In the rows, zero is written as 128.
Each path is a new rotation, seen through one point. The rows after it are directions, each followed by how far the rotation turns it, in deg/step (0 if it stays put).
Each turn is a multiple of 5 degrees from 10 to 175, or 0.
Each row of a path follows its step; steps can be skipped.
Path 1:
step 0: [126 125 139 118 122 119 130 137 128 128 125 128 127 133 137 132 132 130
 128 127 118 127 132 137 137 122 122 130 130 125 135 124 120 127]
step 1: [128 123 135 137 126 120 134 128 126 128 123 129 118 139 130 132 123 122
 125 135 129 120 132 135 122 125 134 126 138 130 127 134 127 137]
step 2: [137 122 132 141 122 127 126 141 131 128 137 130 131 135 125 131 134 128
 130 132 125 123 133 126 131 121 122 127 130 119 130 126 136 129]
step 3: [136 133 137 124 123 114 124 137 126 131 129 131 118 128 139 127 131 134
 119 127 127 121 125 130 130 128 121 125 132 131 129 125 122 127]
step 4: [132 120 124 139 132 122 134 131 125 116 131 127 117 134 127 130 124 128
 126 130 137 118 130 132 130 132 122 128 130 133 133 139 130 131]
step 5: [133 129 126 132 120 123 131 144 126 124 127 132 133 127 122 134 131 129
 134 125 123 121 122 133 140 124 123 121 126 121 134 127 128 125]
step 6: [124 131 132 123 130 123 135 132 123 130 124 129 113 133 137 132 127 129
 123 128 122 127 124 139 135 123 121 130 139 127 129 128 121 131]
step 7: [126 117 126 142 125 119 137 130 125 124 126 129 127 137 122 131 134 122
 127 136 129 129 138 135 126 127 127 127 134 124 134 132 127 133]
step 8: [129 125 135 135 123 123 127 145 131 134 131 141 128 125 127 129 131 129
 124 130 122 121 125 127 133 118 129 127 131 124 127 118 131 131]
step 9: [128 124 134 131 126 119 122 129 129 126 126 126 113 130 139 123 129 136
 123 132 132 124 137 134 132 124 116 132 134 131 130 127 126 128]
step 10: [138 121 125 134 127 117 131 137 128 120 126 133 130 136 126 126 128 123
 133 131 134 115 135 129 132 128 132 120 126 132 133 134 126 133]
Directions:
[126 125 130 129 127 128 128 129 129 126 126 128 128 126 122 129 124 129
 126 126 127 126 126 128 125 127 130 128 128 127 128 128 132 126] -> 115
[128 127 129 129 127 130 125 125 126 130 126 133 127 128 131 130 126 128
 128 129 126 127 124 132 127 130 127 130 128 130 127 128 128 126] -> 135
[130 127 127 130 126 130 128 130 130 130 128 130 131 127 127 128 126 128
 128 131 130 131 126 126 131 126 130 129 129 127 129 133 127 126] -> 125
Path 2:
step 0: [122 128 124 126 124 129 130 119 128 135 129 128 122 124 125 134 124 131
 133 121 135 120 129 131 117 127 136 131 122 128 124 127 124 118]
step 1: [128 117 128 123 128 125 131 134 120 127 130 131 138 128 131 127 133 138
 130 123 129 127 127 120 119 125 131 124 129 134 125 130 119 120]
step 2: [118 130 133 124 137 128 130 126 124 128 131 129 119 124 133 121 133 134
 135 118 131 133 128 121 131 131 136 132 129 125 134 129 128 123]
step 3: [127 120 125 130 120 134 129 121 130 132 134 123 128 133 127 120 130 137
 129 122 136 120 122 130 126 136 138 128 133 132 132 125 127 131]
step 4: [127 122 130 123 127 126 132 124 124 130 127 131 127 139 129 126 131 130
 122 115 132 125 124 121 125 127 122 121 123 116 132 127 119 126]
step 5: [126 133 130 128 140 129 128 119 126 123 129 137 132 128 126 128 132 128
 131 120 131 129 119 130 120 126 138 126 136 127 128 120 123 131]
step 6: [122 119 129 130 127 128 118 127 123 130 117 128 128 127 117 130 125 134
 131 115 130 125 120 127 128 131 128 132 135 130 129 132 126 130]
step 7: [125 126 131 121 125 131 133 123 124 124 130 122 120 120 119 122 134 128
 127 121 131 128 126 128 115 124 125 121 127 126 124 133 124 132]
step 8: [122 118 135 117 126 126 125 124 133 124 131 139 129 130 123 129 126 125
 131 126 140 135 130 127 121 130 135 128 131 130 127 127 128 124]
step 9: [120 121 130 133 125 121 127 132 133 134 125 124 126 127 129 119 128 132
 137 120 133 131 125 128 120 121 128 136 129 125 124 120 121 127]
step 10: [127 120 132 116 130 121 132 127 125 133 126 124 133 124 134 117 133 128
 121 125 128 130 123 132 125 128 136 129 136 126 132 134 126 133]
Directions:
[128 128 127 130 132 128 126 131 130 128 127 130 130 127 128 127 131 127
 130 127 127 129 127 126 132 124 129 130 131 128 126 127 126 126] -> 95
[129 129 131 124 132 127 129 129 128 126 129 129 127 130 130 130 133 126
 128 127 129 130 129 127 126 128 126 125 129 130 130 128 131 128] -> 120
[129 126 128 129 127 126 128 130 130 128 133 127 128 128 131 125 130 128
 127 126 130 131 131 128 129 132 128 131 128 126 129 126 127 129] -> 55
Path 3:
step 0: [136 134 132 121 133 137 130 130 134 127 130 134 137 129 127 137 118 128
 117 130 127 112 129 126 131 137 124 126 129 136 129 128 125 126]
step 1: [129 136 134 123 122 135 125 141 129 123 125 120 133 124 134 122 125 133
 132 134 115 125 124 138 129 127 123 127 121 124 135 132 122 129]
step 2: [136 131 123 129 135 128 123 135 132 138 125 119 139 131 124 124 120 134
 139 133 123 129 126 116 132 131 134 127 129 137 132 128 131 132]
step 3: [127 120 136 126 125 123 125 124 132 131 120 120 126 137 132 124 120 136
 122 119 119 120 132 126 133 139 131 125 118 127 130 128 126 129]
step 4: [128 130 127 120 133 137 136 135 119 134 115 136 134 130 128 124 132 133
 121 125 125 122 122 124 122 132 133 118 125 133 130 132 124 134]
step 5: [137 130 119 117 133 136 130 133 134 121 120 115 126 132 131 132 121 124
 125 132 118 119 133 129 130 122 129 121 131 124 122 126 126 128]
step 6: [128 129 125 127 128 133 127 139 128 123 117 118 132 125 130 127 137 143
 131 126 122 140 128 123 138 136 128 127 130 123 130 130 132 130]
step 7: [133 128 133 125 135 132 131 128 130 129 132 127 135 127 127 137 119 130
 122 119 127 122 126 112 140 140 135 126 133 131 128 120 126 128]
step 8: [127 135 141 122 122 137 130 136 128 126 125 125 129 121 132 128 126 136
 117 122 122 116 130 136 124 133 128 130 127 122 137 130 125 131]
step 9: [139 142 124 123 134 138 124 138 127 127 130 125 136 131 123 130 121 134
 128 142 127 126 126 123 124 129 127 123 128 136 133 134 127 133]
step 10: [133 126 133 124 124 123 120 128 141 126 120 117 132 130 128 127 116 136
 132 129 115 128 128 130 139 130 123 125 121 128 131 128 127 124]
Directions:
[130 124 127 128 129 131 126 126 129 127 132 128 129 130 128 131 126 126
 131 129 130 124 129 127 129 129 130 125 129 128 127 130 127 127] -> 155
[128 128 126 129 127 125 128 125 128 127 126 130 129 129 127 130 127 132
 127 128 130 129 129 126 133 130 125 127 125 128 129 129 130 128] -> 100
[127 124 130 127 129 128 126 129 129 129 131 130 127 128 130 129 129 129
 126 123 126 128 125 128 127 130 125 127 128 132 125 127 129 128] -> 95
Path 4:
step 0: [115 124 124 133 130 127 131 127 127 137 115 136 127 131 126 121 128 121
 129 137 120 127 127 122 123 125 130 129 121 131 128 115 134 130]
step 1: [128 124 128 136 132 121 121 138 124 140 117 130 131 125 134 131 132 121
 131 124 125 129 134 133 112 133 126 128 131 125 130 122 131 123]
step 2: [124 123 129 129 119 115 116 135 122 134 123 121 136 131 131 134 123 133
 118 128 127 131 128 134 130 128 128 125 140 133 127 130 135 125]
step 3: [120 128 118 127 122 118 121 123 126 131 126 121 129 125 130 125 117 142
 124 127 135 131 132 131 132 123 120 133 117 131 125 126 127 125]
step 4: [126 123 124 131 126 124 124 123 127 120 125 125 126 137 139 129 127 129
 136 123 141 127 134 132 127 136 134 123 111 127 126 132 125 126]
step 5: [121 139 136 126 126 130 127 127 127 119 122 131 129 142 143 128 130 135
 126 132 122 125 129 127 130 135 130 121 125 120 128 134 127 127]
step 6: [124 133 136 132 127 127 127 122 132 129 122 129 125 136 141 120 125 125
 127 126 119 120 129 121 134 118 126 134 129 124 122 116 124 133]
step 7: [131 123 129 130 128 127 128 123 127 140 126 127 123 134 139 123 141 116
 131 122 134 131 135 126 129 124 118 131 135 120 126 125 133 127]
step 8: [130 126 129 131 129 134 126 121 124 137 128 119 140 136 132 138 130 121
 122 132 128 131 128 134 134 133 118 132 138 131 126 133 131 122]
step 9: [121 125 114 127 125 128 131 119 120 134 131 118 129 132 126 130 122 124
 128 143 119 126 126 128 132 123 124 128 121 135 123 127 132 123]
step 10: [131 126 115 130 131 123 135 129 127 130 128 120 125 132 133 139 129 124
 132 127 124 124 132 127 112 131 128 129 111 123 129 126 129 126]
Directions:
[128 123 128 128 128 131 126 130 127 128 128 130 127 128 130 125 127 129
 126 125 125 129 130 129 127 128 126 130 132 127 128 127 129 130] -> 65
[131 127 125 127 130 126 126 130 128 128 127 129 126 129 129 131 132 127
 129 127 129 128 126 131 129 130 129 127 128 125 126 130 129 131] -> 120
[129 123 127 129 127 130 127 124 130 127 129 126 126 129 126 129 125 131
 130 129 128 129 126 129 128 128 126 126 127 128 128 132 128 126] -> 65
Path 5:
step 0: [128 120 132 130 123 124 126 125 129 130 133 123 127 117 121 116 128 127
 134 128 133 127 127 134 120 124 130 131 130 135 120 131 121 120]
step 1: [132 127 123 126 123 125 128 124 127 127 137 121 126 121 128 126 133 118
 127 132 130 136 127 132 124 128 128 137 136 128 139 123 124 117]
step 2: [126 130 128 127 122 128 123 128 128 130 129 123 127 127 120 123 122 114
 128 123 129 141 137 132 122 133 131 124 134 135 127 135 128 121]
step 3: [127 125 132 122 125 122 124 118 127 130 128 129 129 134 122 118 130 125
 134 135 130 135 126 134 120 130 137 132 129 137 129 123 119 123]
step 4: [128 127 123 128 115 125 117 127 125 131 130 127 139 124 130 132 135 123
 134 125 128 138 130 131 120 132 125 135 133 132 128 121 126 123]
step 5: [126 131 121 137 121 131 122 122 129 132 131 121 125 134 132 118 128 124
 138 128 129 135 136 129 127 130 133 134 133 136 124 135 127 124]
step 6: [142 122 132 128 127 133 120 128 127 130 127 128 129 132 131 122 131 122
 129 133 126 136 135 135 125 129 135 134 130 128 126 124 114 125]
step 7: [130 133 126 124 119 142 123 123 124 124 130 129 134 125 135 129 126 121
 131 128 130 136 126 126 125 138 130 132 124 140 125 126 124 124]
step 8: [133 126 132 126 121 137 119 119 127 125 129 125 132 125 127 117 131 132
 135 123 122 127 133 124 121 122 133 133 130 134 122 134 126 121]
step 9: [135 129 127 128 129 138 119 123 128 133 134 124 129 124 128 125 131 125
 129 132 126 130 132 127 135 122 125 134 130 135 133 116 120 116]
step 10: [126 127 132 128 124 139 125 123 128 130 131 128 133 120 130 120 126 116
 131 118 130 130 137 133 131 134 122 126 126 135 130 133 120 123]
Directions:
[126 128 129 126 129 123 126 123 128 130 126 129 129 129 126 127 128 126
 128 125 126 128 129 129 131 129 125 127 128 129 132 127 129 127] -> 45
[128 129 129 125 130 128 126 129 127 129 127 128 129 126 128 128 126 127
 129 132 131 128 128 129 128 125 127 133 126 125 130 125 129 130] -> 130
Path 6:
step 0: [128 120 129 125 124 129 121 125 136 132 132 136 121 129 126 117 116 124
 125 121 127 125 132 135 131 131 120 132 126 131 133 123 120 125]
step 1: [121 119 129 128 123 130 132 125 130 131 129 123 121 129 120 125 132 141
 128 127 119 124 128 136 136 125 134 125 126 130 126 135 117 133]
step 2: [125 127 124 136 131 138 131 131 135 132 135 127 132 131 121 125 137 136
 130 125 128 128 127 129 116 129 126 126 121 133 134 119 121 123]
step 3: [131 117 135 128 133 138 127 122 130 133 123 124 125 124 128 117 130 127
 128 139 130 124 127 127 132 128 123 121 123 136 125 120 132 123]
step 4: [125 133 124 120 137 129 132 118 127 128 120 125 132 134 121 127 134 138
 122 137 124 124 133 121 123 124 125 130 127 127 121 133 125 126]
step 5: [139 126 123 130 129 132 137 121 126 135 131 132 135 130 129 124 121 127
 131 131 124 136 141 127 116 128 124 128 132 125 127 121 131 127]
step 6: [135 119 118 127 127 129 130 125 127 132 124 132 129 129 128 129 119 123
 126 131 128 119 138 124 139 121 124 126 125 136 131 138 131 132]
step 7: [125 123 122 115 126 123 136 129 125 132 128 129 134 135 114 135 128 136
 135 121 129 128 131 126 129 136 125 131 128 127 135 132 129 130]
step 8: [134 121 129 134 118 138 141 129 130 135 134 119 138 135 130 130 130 123
 127 124 133 127 124 131 130 134 128 124 131 129 131 128 134 131]
step 9: [127 121 127 121 124 135 120 125 133 126 120 119 133 132 133 132 130 125
 124 122 139 121 128 122 132 131 123 134 120 131 128 129 124 120]
step 10: [131 127 135 121 125 121 130 120 133 131 123 120 131 131 126 124 129 133
 128 121 130 132 127 136 125 135 121 133 134 125 113 127 123 131]
Directions:
[128 131 131 128 129 125 126 130 125 126 130 132 128 125 131 129 130 126
 129 127 128 130 125 127 129 126 131 127 128 125 128 129 129 129] -> 0
[127 128 128 130 133 131 125 128 129 126 128 128 129 128 128 128 128 132
 128 129 126 131 129 128 129 126 126 125 128 130 124 125 129 129] -> 40
[129 124 131 126 127 128 129 127 126 129 129 125 126 124 130 127 128 129
 134 129 127 131 129 129 128 129 129 128 131 129 127 127 129 129] -> 155
Path 7:
step 0: [125 136 132 122 121 134 131 126 133 131 131 128 119 133 121 131 126 117
 116 130 128 132 134 129 129 131 135 126 123 125 132 125 117 128]
step 1: [135 130 123 120 120 127 125 127 125 125 127 127 121 126 131 130 123 115
 122 135 132 132 124 130 138 129 127 123 128 120 134 126 119 136]
step 2: [130 133 133 117 130 128 124 132 124 128 128 127 121 133 126 126 128 123
 122 132 128 132 123 126 135 114 127 117 126 124 126 117 127 135]
step 3: [118 127 131 133 127 132 125 133 126 132 126 131 116 126 124 121 119 127
 117 132 126 127 122 130 134 125 129 126 129 126 128 118 122 139]
step 4: [123 123 137 122 128 131 125 122 126 132 131 128 117 119 130 129 125 124
 124 138 128 129 133 129 128 127 130 127 131 125 128 125 131 146]
step 5: [124 119 137 122 124 125 127 122 132 123 125 122 118 127 123 123 124 131
 127 137 134 126 129 125 129 121 125 122 127 128 141 121 132 133]
step 6: [126 126 135 127 126 121 125 126 131 129 122 130 119 124 119 128 127 121
 125 125 126 128 132 122 123 129 133 125 129 136 137 111 128 133]
step 7: [121 133 132 130 123 118 120 124 121 130 126 127 123 122 134 131 125 125
 133 137 122 129 128 127 123 132 127 124 131 128 142 119 121 133]
step 8: [122 135 140 123 127 124 128 124 120 129 136 130 124 135 125 127 133 130
 125 135 125 135 137 129 125 127 130 121 123 130 141 123 124 128]
step 9: [123 129 130 132 117 122 131 129 126 123 130 127 122 131 125 129 127 122
 117 134 138 135 129 131 128 135 135 126 121 133 136 123 117 130]
step 10: [133 135 129 119 122 120 127 130 119 126 129 125 126 127 127 133 130 117
 121 141 134 134 129 126 127 133 133 125 130 122 126 119 127 132]
Directions:
[128 131 127 126 127 126 128 127 128 127 126 129 129 127 134 131 129 128
 131 133 129 128 127 128 127 126 128 128 129 128 127 129 130 131] -> 125
[128 125 127 128 128 130 128 130 125 128 129 126 127 128 130 126 129 129
 125 131 130 129 126 129 130 129 126 130 127 129 123 125 131 129] -> 45
[126 128 130 131 126 128 128 125 127 128 130 127 126 126 129 128 129 129
 131 125 129 128 129 125 128 128 126 128 130 132 130 126 132 128] -> 35
Path 8:
step 0: [131 128 130 127 125 132 127 121 129 123 119 141 133 129 130 128 117 118
 114 122 134 128 134 129 133 130 120 130 126 130 129 133 133 131]
step 1: [133 124 124 121 123 134 123 128 136 130 126 143 125 123 129 126 132 122
 124 126 135 124 127 133 138 124 125 114 129 127 125 128 128 123]
step 2: [131 122 136 129 126 130 124 133 129 135 121 136 133 122 132 122 122 132
 126 132 117 129 125 130 135 120 130 121 128 128 116 129 128 120]
step 3: [127 129 133 123 134 132 125 127 136 123 115 130 127 128 124 121 118 123
 127 135 127 134 123 135 129 124 131 135 134 134 116 133 122 129]
step 4: [137 125 128 133 129 137 125 130 130 132 124 135 131 123 124 132 121 117
 130 128 142 133 121 122 131 132 130 134 133 132 122 135 126 131]
step 5: [130 126 133 133 115 134 124 139 136 132 125 135 121 122 134 133 125 125
 123 122 133 139 122 134 133 135 129 128 123 131 129 127 128 126]
step 6: [129 123 128 130 122 122 120 134 133 129 123 135 128 122 137 117 122 126
 119 122 121 128 128 131 132 129 116 127 129 132 125 130 120 136]
step 7: [128 122 122 122 124 132 128 126 129 124 125 136 135 122 134 121 121 113
 129 124 127 122 125 136 130 120 128 134 130 123 122 126 119 126]
step 8: [132 118 130 127 125 140 136 128 122 130 120 139 128 124 125 125 122 130
 117 131 131 124 121 131 133 131 135 128 136 124 124 126 127 124]
step 9: [134 128 129 129 132 131 132 133 128 126 121 136 115 124 123 129 130 131
 125 128 126 137 115 133 143 125 125 127 127 128 119 129 124 132]
step 10: [129 127 126 133 135 126 129 133 130 133 134 133 128 121 130 130 111 119
 129 129 122 140 124 131 134 131 124 126 128 127 118 135 125 132]
Directions:
[130 128 134 129 128 127 126 128 127 129 129 127 124 126 130 125 130 131
 130 126 126 130 127 129 130 128 128 125 129 127 129 126 128 128] -> 100
[130 128 124 127 131 126 124 127 128 126 128 128 126 128 125 127 129 126
 132 126 130 127 128 127 131 126 126 126 130 128 128 128 126 132] -> 125
Path 9:
step 0: [121 131 123 133 127 127 134 125 131 129 131 132 129 125 128 128 139 121
 119 131 119 129 122 126 127 137 140 124 128 125 131 125 133 125]
step 1: [125 129 130 127 117 126 127 126 137 126 129 117 139 129 135 129 133 127
 119 133 129 125 122 129 131 129 125 127 131 131 126 137 128 119]
step 2: [122 127 138 130 123 124 127 130 130 118 130 132 128 133 134 130 128 121
 125 139 120 136 125 121 124 129 139 129 124 127 129 131 126 129]
step 3: [117 129 136 134 120 127 129 124 126 132 119 118 128 123 130 131 128 126
 124 133 131 124 136 131 122 126 130 126 124 124 133 134 126 119]
step 4: [130 125 131 133 132 129 129 127 122 130 126 122 129 132 138 122 127 128
 123 140 115 127 126 130 132 128 134 126 123 116 130 129 130 129]
step 5: [127 138 125 142 120 128 124 132 130 136 122 126 133 118 131 130 131 125
 128 128 124 128 123 128 133 127 132 132 120 127 133 135 123 125]
step 6: [132 123 122 123 124 133 130 127 128 127 123 119 125 128 131 138 130 123
 118 137 120 130 128 123 136 137 135 129 124 128 129 127 124 129]
step 7: [127 129 137 135 117 127 125 137 131 125 123 126 131 129 139 135 134 129
 122 120 129 129 126 132 131 133 130 120 121 128 128 126 130 128]
step 8: [121 129 127 126 124 123 130 129 132 123 128 120 116 126 130 128 123 125
 125 137 120 122 119 131 126 133 133 123 119 131 129 121 125 125]
step 9: [122 123 132 133 123 120 125 133 136 127 129 121 135 132 130 132 125 127
 125 127 127 119 130 140 131 130 132 128 127 121 132 138 122 134]
step 10: [123 130 125 132 129 125 140 126 133 127 128 130 125 124 135 134 131 133
 126 136 127 127 121 123 124 131 139 127 125 118 136 127 120 132]
Directions:
[128 129 128 127 127 126 125 129 130 127 129 128 129 129 125 129 125 126
 131 130 127 128 126 127 131 127 128 133 128 130 128 131 124 130] -> 100
[125 134 129 128 126 128 130 129 127 131 128 132 125 129 129 130 130 128
 132 130 129 127 128 129 130 130 129 128 129 128 127 129 130 129] -> 145
Path 10:
step 0: [132 135 134 131 129 130 129 130 119 129 140 126 130 127 137 131 133 115
 134 126 130 119 133 127 129 125 130 133 122 125 133 128 135 136]
step 1: [125 142 131 143 126 131 128 123 130 123 124 130 127 130 127 129 123 120
 130 125 132 127 134 128 138 127 137 130 130 116 130 129 131 131]
step 2: [126 130 131 129 125 138 133 125 130 118 134 124 136 129 122 117 135 127
 131 124 131 122 132 126 134 128 128 129 139 121 125 117 126 133]
step 3: [129 135 132 133 125 139 130 129 116 130 127 124 133 122 133 120 129 121
 138 127 126 124 122 119 124 135 123 127 129 123 128 127 135 134]
step 4: [127 138 119 142 125 133 119 128 125 128 126 134 125 124 131 130 126 132
 128 124 125 129 133 119 129 134 132 123 132 119 125 123 128 136]
step 5: [125 133 118 126 116 131 129 126 127 124 135 128 126 128 136 124 137 133
 135 128 126 120 131 135 131 126 128 122 136 125 126 121 122 137]
step 6: [123 131 129 138 116 130 130 125 120 128 133 125 134 128 136 128 125 128
 141 127 128 127 121 127 129 131 121 127 131 128 125 140 122 131]
step 7: [130 131 126 140 121 130 120 131 123 127 137 131 130 133 128 136 127 131
 130 125 127 129 140 114 131 125 125 136 131 130 124 128 121 133]
step 8: [133 143 126 124 116 132 131 133 118 127 135 130 124 134 129 129 134 121
 134 129 128 122 137 131 133 120 133 130 130 132 128 127 126 128]
step 9: [126 140 132 134 119 128 133 122 123 125 134 129 133 128 118 127 123 123
 132 121 133 130 129 132 132 130 132 125 134 126 121 142 130 129]
step 10: [129 132 129 129 121 127 126 127 129 120 138 125 138 125 120 129 131 126
 128 120 130 128 137 120 126 129 121 135 132 127 124 124 137 140]
Directions:
[127 128 129 130 125 125 127 127 130 128 125 126 124 126 127 130 128 129
 129 128 127 129 131 124 127 128 128 131 127 127 131 127 130 130] -> 115
[130 130 129 128 130 130 128 130 131 128 128 125 128 126 127 126 126 126
 129 130 130 131 130 131 125 129 128 130 131 125 127 127 131 128] -> 40
[126 125 127 126 128 129 130 129 126 126 128 128 127 129 131 126 124 126
 129 126 130 131 132 127 130 130 130 126 127 130 128 128 129 130] -> 0
[130 128 130 127 126 129 127 126 128 129 132 125 126 129 128 130 128 126
 128 129 128 132 130 128 129 124 130 129 126 128 126 131 125 128] -> 40
